Some points:
ndarray[-1.43 0.46 -0.37 -0.96 -1.25 -0.62 0.86 0.01 -0.08 -1.38 0.55 0.86 -0.41 -0.89 -0.68 -0.19 0.10 0.43 1.22 0.58 0.26 -2.01 -0.10 1.18]
ndarray[-1.01 -0.28 -0.44 1.00 -2.59 -0.18 0.07 0.05 0.69 -0.25 -0.38 -0.88 -0.20 0.42 -0.42 1.23 -1.83 -0.02 -0.69 1.86 -1.06 1.18 -0.43 0.49]
ndarray[1.95 1.34 -0.98 0.43 0.92 0.52 -1.16 0.35 -0.08 -0.03 0.34 -1.84 -1.43 1.01 0.70 -0.09 0.01 1.94 -2.17 -0.50 0.17 0.48 1.10 -0.13]
ndarray[-1.78 0.90 1.91 -0.05 -0.79 -0.25 0.66 -0.18 -0.18 0.72 0.86 1.85 0.28 -1.38 -0.28 -0.95 -0.24 -0.49 -0.12 1.40 0.35 -0.77 -0.83 -0.36]
ndarray[-0.36 0.50 0.56 0.24 -1.33 1.34 1.02 0.54 0.91 -0.18 0.68 0.65 -0.69 -0.06 1.03 0.54 0.94 0.76 -0.54 -0.41 -0.41 0.28 2.91 1.05]
ndarray[0.19 -1.17 -0.02 -1.11 0.26 1.39 -0.33 0.27 -0.03 -0.39 0.30 -0.62 -0.37 -0.10 -0.38 -0.69 -1.13 0.41 1.98 0.91 -1.38 0.00 1.34 -1.28]
ndarray[0.98 0.68 0.08 -0.53 -0.37 -1.16 -1.17 0.85 -1.94 -1.62 0.58 0.42 -1.46 -0.97 -0.04 0.74 -0.78 -1.89 1.10 -1.04 -0.75 -0.78 -0.27 -0.06]
ndarray[0.37 0.38 -0.06 -0.13 -0.05 -0.78 1.11 -0.35 -0.78 -0.62 -0.53 -2.11 0.37 -0.14 -1.01 0.85 0.93 -0.26 -0.96 -1.26 -0.70 0.61 0.98 -1.38]
ndarray[-1.24 -1.47 -0.18 -0.84 -0.20 1.73 0.51 0.42 1.28 0.67 -1.13 0.89 -0.94 0.17 -0.49 -1.02 -0.56 -0.97 1.59 0.39 1.44 -0.97 -0.47 2.07]
ndarray[-0.37 0.22 -0.53 -0.98 -0.02 -1.23 0.60 -0.93 0.22 2.89 0.47 -0.16 -0.91 0.17 0.67 2.31 0.27 0.96 0.86 -0.62 1.19 0.57 0.48 -0.15]
ndarray[-0.94 -0.32 -0.52 0.61 -0.49 -0.63 0.11 -0.89 1.17 1.90 0.49 0.64 -0.61 -0.70 0.02 0.75 0.45 -1.46 1.53 -0.24 1.19 0.05 -0.20 -0.81]
ndarray[0.51 0.48 0.41 -0.04 2.54 -0.87 0.09 -2.00 0.60 -1.11 1.45 1.32 -0.82 -0.31 -0.24 0.39 1.83 3.74 -0.82 1.11 0.88 -0.09 -1.26 -0.91]
ndarray[-0.53 -1.21 0.89 -0.24 -0.42 0.93 0.81 1.47 1.63 1.53 0.69 -0.07 -0.51 -0.44 -0.95 1.60 -0.12 -0.08 0.43 -0.09 1.20 -0.76 -1.05 -1.37]
ndarray[2.22 1.06 0.74 -0.44 -0.47 -0.80 -1.27 1.11 -0.46 -0.39 -0.33 -0.37 0.05 -1.01 -0.79 -0.09 -0.21 0.23 -0.38 -0.64 -0.05 3.06 0.76 1.60]
ndarray[0.25 0.24 -0.56 -1.22 1.00 0.16 2.08 -0.14 1.21 -0.17 0.69 -0.24 0.47 -1.87 0.35 -0.69 -1.01 -0.93 -0.33 0.80 0.69 0.68 -0.17 0.56]
ndarray[-1.26 -1.86 0.26 -0.18 -1.70 0.54 -0.09 0.20 -0.88 1.49 -1.49 0.85 0.38 -0.41 0.91 0.89 0.34 0.58 -0.58 -0.63 1.40 0.15 1.76 -0.60]
ndarray[1.58 1.83 0.57 0.31 -0.17 1.90 -1.64 0.62 0.15 0.32 0.77 -0.52 1.68 -0.26 0.22 -0.23 -0.49 -0.52 1.75 -0.63 0.28 0.87 -0.97 -1.35]
ndarray[-0.53 1.33 -0.74 1.82 -0.41 1.78 0.92 -0.40 0.66 0.93 0.90 -0.50 -0.56 0.31 0.95 0.41 0.46 -1.21 -0.75 0.36 -2.02 -0.48 -0.36 1.21]
ndarray[-0.52 0.67 0.68 -1.04 1.47 0.48 0.14 -1.75 -0.61 1.01 -0.47 -0.81 1.98 1.30 -2.83 0.64 0.93 0.08 -2.34 -0.76 -0.91 0.62 -0.13 0.30]
ndarray[2.04 -0.53 0.17 -0.42 -0.75 2.38 -0.69 0.22 -1.27 1.63 -0.24 -0.39 -1.60 1.26 -0.35 -2.09 -0.49 0.11 -0.34 -1.30 0.73 0.87 -1.27 -0.45]
ndarray[-1.51 0.44 -0.62 1.10 -0.42 -0.14 -0.47 1.10 0.21 0.79 0.32 1.90 0.21 0.41 3.48 -0.82 -0.88 -0.44 1.24 -1.00 0.07 0.44 1.74 -0.39]
ndarray[0.05 -1.49 -0.50 0.11 -0.76 -0.14 -1.80 -0.13 0.04 -2.13 0.11 0.20 0.52 -0.73 -0.12 0.53 -0.38 1.18 -0.20 -1.85 -0.10 -0.59 -0.83 -0.12]
ndarray[1.27 0.34 -3.01 0.52 0.86 0.83 -0.34 -0.59 -0.66 0.26 1.11 0.52 0.92 0.75 -0.80 -0.25 -0.21 0.33 0.18 -2.07 0.02 -1.40 -0.07 0.62]
ndarray[-0.75 -0.82 0.65 0.31 1.40 -1.49 0.52 -0.05 -0.49 -0.66 0.12 -0.10 0.50 1.25 1.25 0.96 0.27 -0.91 0.38 -1.04 -0.83 0.57 -0.67 -0.22]
ndarray[2.06 0.07 0.69 0.80 -0.36 -0.75 -0.57 -0.03 -0.58 -0.74 -0.73 0.94 -0.32 -0.17 -0.08 0.10 0.75 0.20 0.02 -0.43 -0.05 -0.09 -1.27 -1.14]
ndarray[-0.33 -1.43 2.35 0.22 0.59 -0.72 0.05 1.97 -1.71 -1.04 -0.48 1.11 0.28 -0.74 -0.32 0.22 0.72 0.39 0.48 0.48 -0.06 0.96 -0.16 0.56]
ndarray[1.68 -0.79 0.54 -0.15 -1.99 0.40 0.81 -1.22 -0.69 -0.72 0.48 0.94 -0.70 -0.08 0.58 1.51 0.35 -0.17 -1.39 2.23 -0.18 -1.32 0.54 1.14]
ndarray[-1.28 0.67 -1.29 -1.05 0.87 -0.77 -2.16 2.20 -0.84 -1.13 -1.12 -0.91 1.10 -0.59 -0.10 0.72 -0.03 0.84 0.38 1.30 1.08 0.16 -0.19 -0.92]
ndarray[-1.76 -2.15 -0.83 1.07 0.87 -0.73 -0.93 -1.27 -1.00 -3.44 0.35 0.01 0.68 -0.05 -0.75 -0.36 2.03 -0.83 -0.41 0.22 -0.37 2.78 0.02 0.16]
ndarray[1.22 -1.64 -0.74 0.94 1.26 -1.66 1.61 -0.42 -0.86 0.38 -0.82 -0.65 0.26 -0.30 -1.11 -0.46 -0.23 0.70 1.06 -0.26 -0.74 -0.29 0.79 0.51]
ndarray[-0.38 1.30 -0.74 -0.97 0.66 2.19 0.77 0.79 -0.98 0.14 0.11 1.35 0.23 1.98 -1.26 -0.45 -0.05 -0.14 2.11 -0.22 -0.97 -0.24 0.21 -0.56]
ndarray[1.29 0.46 0.86 -1.81 0.71 -1.58 -0.81 0.16 -1.63 0.99 -0.25 -0.04 -0.48 2.24 0.47 -0.26 -0.30 -1.63 0.54 1.25 -1.35 1.20 1.65 0.07]
ndarray[0.28 1.17 0.97 0.10 0.08 0.34 -0.33 -0.20 -0.65 -0.34 -0.40 -1.36 -0.39 -1.77 -0.62 -1.69 -0.04 0.43 0.88 -2.13 1.40 -0.63 1.20 0.15]
ndarray[-1.55 0.30 -0.38 1.38 -0.96 -0.91 0.42 0.88 0.89 -0.33 -0.55 0.58 -1.45 0.07 -0.51 -1.82 0.02 -0.76 -2.61 0.42 0.26 -0.04 0.29 -1.15]
ndarray[1.90 -2.12 0.15 0.93 1.28 -0.58 0.90 1.39 -0.13 0.02 -0.67 -0.69 -0.44 -0.13 1.37 -0.45 -0.11 -0.28 -0.56 0.97 -1.34 0.26 -0.05 -0.25]
ndarray[0.77 0.14 -1.00 0.48 0.13 -0.10 -1.16 -2.60 -0.87 0.78 -3.85 0.02 -0.29 -1.01 1.12 -0.37 -1.58 0.20 1.51 0.99 -2.13 0.15 -0.01 -1.28]
ndarray[-1.26 -0.55 -0.56 -1.98 0.19 -0.68 1.01 -1.66 -0.27 -0.24 0.36 1.02 -0.09 0.03 0.99 -1.25 -0.53 -0.23 -1.14 0.18 0.69 -0.15 0.13 -0.06]
ndarray[-1.11 1.31 2.20 -1.47 0.94 0.19 0.13 -0.11 0.14 -0.06 -0.78 -3.33 -0.24 1.06 1.54 -0.82 -1.47 -0.49 1.13 -0.51 -0.68 -2.01 -0.80 0.70]
ndarray[-1.75 0.74 -0.63 -0.03 0.45 0.60 0.25 -0.11 -0.01 1.00 -0.28 0.50 -0.71 -1.96 1.06 0.47 0.69 -0.87 -0.58 0.83 0.24 1.61 -0.84 0.33]
ndarray[1.59 -0.28 -0.34 -0.15 -1.89 -1.53 0.85 0.66 1.14 -0.65 -0.82 -0.13 3.94 -0.46 2.14 -1.20 2.13 -0.54 -0.77 1.68 -0.49 0.19 -0.08 0.13]
These points spread out most along one direction. Take the direction at right angles to it along which they spread out most. Go by this last direction. How far along it is each point below, from 0 to 99? 50 is the average, and the first point above lies past it. One standard deviation of the points above along it is 16.
ndarray[0.71 0.36 0.63 0.49 -0.28 -0.33 -1.27 -0.21 0.67 1.36 0.65 -0.71 0.17 1.07 -0.43 -0.88 2.36 2.25 0.41 -1.40 0.79 -1.47 -2.30 2.33] 42
ndarray[-0.21 0.39 -1.18 -0.78 0.16 1.11 -1.69 -0.07 -1.31 -1.89 0.25 -0.10 0.05 -1.24 0.33 1.81 0.88 -1.09 -1.11 0.04 2.03 -1.35 -1.43 1.01] 58
ndarray[-0.03 0.39 1.18 0.65 0.37 -0.22 -1.05 -0.56 0.82 -0.06 0.08 -0.31 0.22 -0.28 -1.44 -0.32 1.29 -0.45 0.47 -0.03 -0.67 -1.73 1.57 -1.51] 47
ndarray[1.34 1.20 -0.64 -0.07 0.08 -0.79 -1.20 0.37 1.94 -1.34 -2.29 0.64 -0.66 2.43 -1.00 0.93 0.33 -0.54 0.53 0.45 2.28 0.32 0.35 -0.16] 47
ndarray[0.18 1.50 -0.57 1.05 -0.72 1.05 4.32 -0.13 -0.22 0.14 -0.14 -0.87 0.55 0.59 -0.10 0.47 0.23 0.34 -0.31 0.55 1.12 0.46 0.15 0.50] 53
ndarray[0.32 -1.00 -1.57 -1.67 -0.36 -0.63 0.50 1.26 0.61 2.16 0.11 0.69 0.34 -0.02 -0.06 1.02 -0.17 -0.20 -2.70 -0.54 -1.14 -0.74 -0.34 -1.81] 54
ndarray[0.75 -1.02 1.38 2.14 2.75 0.80 -1.71 0.17 0.99 0.99 0.36 -0.80 0.39 0.27 -0.11 0.33 -1.00 -1.22 0.78 0.80 0.20 0.05 0.93 0.18] 37
ndarray[-1.74 0.51 -0.82 2.27 0.39 -0.84 0.73 1.29 -0.02 0.79 -0.04 0.85 0.27 -0.08 -1.08 -0.56 0.13 0.82 -1.40 0.77 -0.93 -0.18 -0.33 1.63] 67
ndarray[0.56 -0.12 0.93 1.09 -0.34 -0.41 0.85 -1.37 0.95 0.30 1.41 0.82 1.97 0.66 -0.33 0.23 -4.19 0.96 -1.55 -0.91 1.51 0.15 0.56 0.66] 50
ndarray[-1.05 -0.17 -0.69 -0.98 -1.97 -0.39 -0.72 -0.44 0.09 0.90 2.76 -1.57 -0.92 -0.63 -0.62 -2.26 -0.25 -0.70 1.06 1.20 -0.33 -0.51 0.32 0.27] 43
ndarray[-1.02 -0.62 0.97 -2.00 1.17 1.54 -0.65 -0.49 3.15 -1.65 -0.32 1.17 -0.42 -0.62 -0.47 0.11 0.66 0.63 0.41 -1.24 -1.24 -0.42 -1.55 0.54] 52
ndarray[-0.35 -0.37 0.77 1.23 -0.35 -0.31 0.52 -0.05 -0.94 -1.55 0.78 -0.66 -0.20 1.95 0.60 0.46 -0.82 0.79 0.71 0.00 -0.59 0.31 -1.37 -1.53] 50
